[[ 64  60  72 231  11 225 227  76  71]
 [160 156 155  19 217  13  16 160 166]
 [119 120 124  37 193  32  38 133 132]
 [124 120 104  79 140  86  90 105 122]
 [ 67  63  82 153  81 138 147 109 108]
 [125 129 113 114 118 123 118  97 101]
 [ 69  70  71 217  20 219 210  63  64]
 [150 147 145  35 193  37  40 143 145]] | 119

[[ 90  96  75 105  71 124]
 [115  75  79  95  68  94]
 [142  85  79  82 102 108]
 [128  80  69  78  96  83]
 [152  82  81  85 113  71]
 [153  74  73  64 129  83]
 [170  77  71  61 105  78]
 [186  71  87  61 126  72]
 [167  57  86  54 139  77]
 [197  61  95  59 108  55]] | 142

[[ 183  435  286  678  235  -39]
 [   5  232  217  -97  347  311]
 [  48  127  117  297 -327  137]
 [ 144  216   55  232  261 -404]
 [  68  178  453 -613  215  532]
 [ 311 -203   43   38  158 -280]
 [ 167  192  226  136  218  525]
 [ -88 -142  326 -302  170  721]
 [ 222   76  215   60  299  572]] | 48

[[642 588 642 621 388 542 291 422 512 444 524 463]
 [379 371 560 547 537 521 385 399 426 454 476 419]
 [523 535 412 627 479 333 637 205 516 526 460 647]
 [432 541 340 597 528 317 573 223 578 467 529 557]
 [717 753 485 693 447 347 439 310 574 310 569 603]
 [605 657 568 665 531 459 432 319 509 339 498 565]
 [446 471 448 457 503 465 541 433 412 512 467 526]
 [670 565 705 664 352 577 247 396 496 486 534 460]
 [549 521 557 475 403 536 322 551 478 439 496 409]] | 523

[[56 66 74 80 66 60 15 36 65 14 62 33]
 [21 20 34 29 49 46 42 57 49 45 38 34]
 [48 55 67 68 60 57 18 38 60 23 61 31]
 [51 38 12 11 13 21 88 46 13 82 23 72]
 [71 61 27 32 16 24 83 35 15 73 32 77]
 [16 21 53 46 63 59 15 54 65 27 54 15]] | 48

[[ -4  -4  -5  -6   1   1   5  -1]
 [ -5 -15 -10   5  -6   7 -10  13]
 [-19 -13  -5 -21  -2  -3   7   1]
 [ -7   4   3 -18   2 -11  10 -15]
 [-22 -37 -18  -1 -15  13 -17  33]
 [-16 -14  -6 -15  -4  -1   1   4]
 [ -2 -12  -9   7  -6   7 -10  11]
 [ -6 -19 -12   7  -8  10 -12  18]
 [ 13  18   7   3   3 -10   1 -21]
 [ 10  19   9  -2   2 -15   2 -24]
 [ -5   2   2 -10  -1  -9   2 -10]
 [ -1  -8  -7   4  -3   4  -6   6]] | -19

[[4 5 5 6 4 5 2 4]
 [2 5 5 5 5 3 2 4]
 [3 5 4 6 5 4 1 5]
 [4 4 5 5 5 7 3 6]
 [5 5 4 5 5 5 3 6]] | 3

[[2 4 3 6 5 3 2 4 3]
 [2 2 3 6 5 4 2 5 3]
 [2 4 3 6 5 4 2 4 3]
 [3 4 3 6 5 4 2 4 3]
 [4 5 4 6 5 5 3 3 3]
 [3 4 3 6 5 4 2 4 3]
 [2 2 3 7 3 3 2 5 3]] | 2

[[-517 -840  176  159  146 -397]
 [-196  616 -169 -801 -299  456]
 [-131   15  -99 -274  -80  137]
 [  94  781 -257 -614 -355  350]
 [ -20  342 -166 -392 -202  197]
 [-210  281 -113 -543 -185  275]
 [-131  358 -128 -479 -226  190]
 [ 219  388 -198  -86 -249  -91]
 [  56  484 -188 -373 -270  130]] | -131
---
-51  -30   24    1   -3   23 Out: -3

-16  -46    0   -2   -8    0    0
 -8   61   21   11    0    0   -1
  9  -51  -26   10   -8   -4    1
Out: -4

-12   46  -12   49   45   16 Out: 45

 47  -38   24   57
 23   21   -3   12
Out: -3

 12   10    1  -42  -49
  6   37   23  -21  -63
Out: -21

49   4  27  24  -9
-5   6  -3  35  24
Out: 35
---
[  42  920 -728 -837 -870 -971] >> -728

[[143  98 135  27]
 [197 163 164  67]] >> 197

[ 78 203 245 120  62] >> 203

[[179  92 112  98  81  84]
 [229 122  86 107  97 104]
 [166  63 133  96  72  84]] >> 133

[580 653 326  98 789 867 798] >> 98

[83 89 78 15] >> 83

[7 3 1 6 4 5] >> 1

[[952 517 634 202 625  78 713]
 [681 646 848 588 906 284 436]] >> 588
---
2,-6,48,-3,-8,-4
-8,-6,37,-7,-13,-13
2,-4,40,2,-5,-2
-> -13

-12,-33,-41,2,-20,38
-12,-44,-44,18,-10,60
-> -20

0,30,58,-12
36,-47,-30,-23
-42,36,-35,-16
-> -30

-29,29,24,25,17,-8
17,-6,6,-5,-1,-61
27,35,45,3,9,-23
-> -1

-31,-63,-42,46,16,37
26,-9,-23,-42,41,-25
-> 16

-10,44,31,-48,48,-45
28,14,-39,-21,-55,-2
-28,25,32,14,43,-44
-> -55

-19,-34,-20,-4,-65
-3,-29,49,-24,32
-> -4
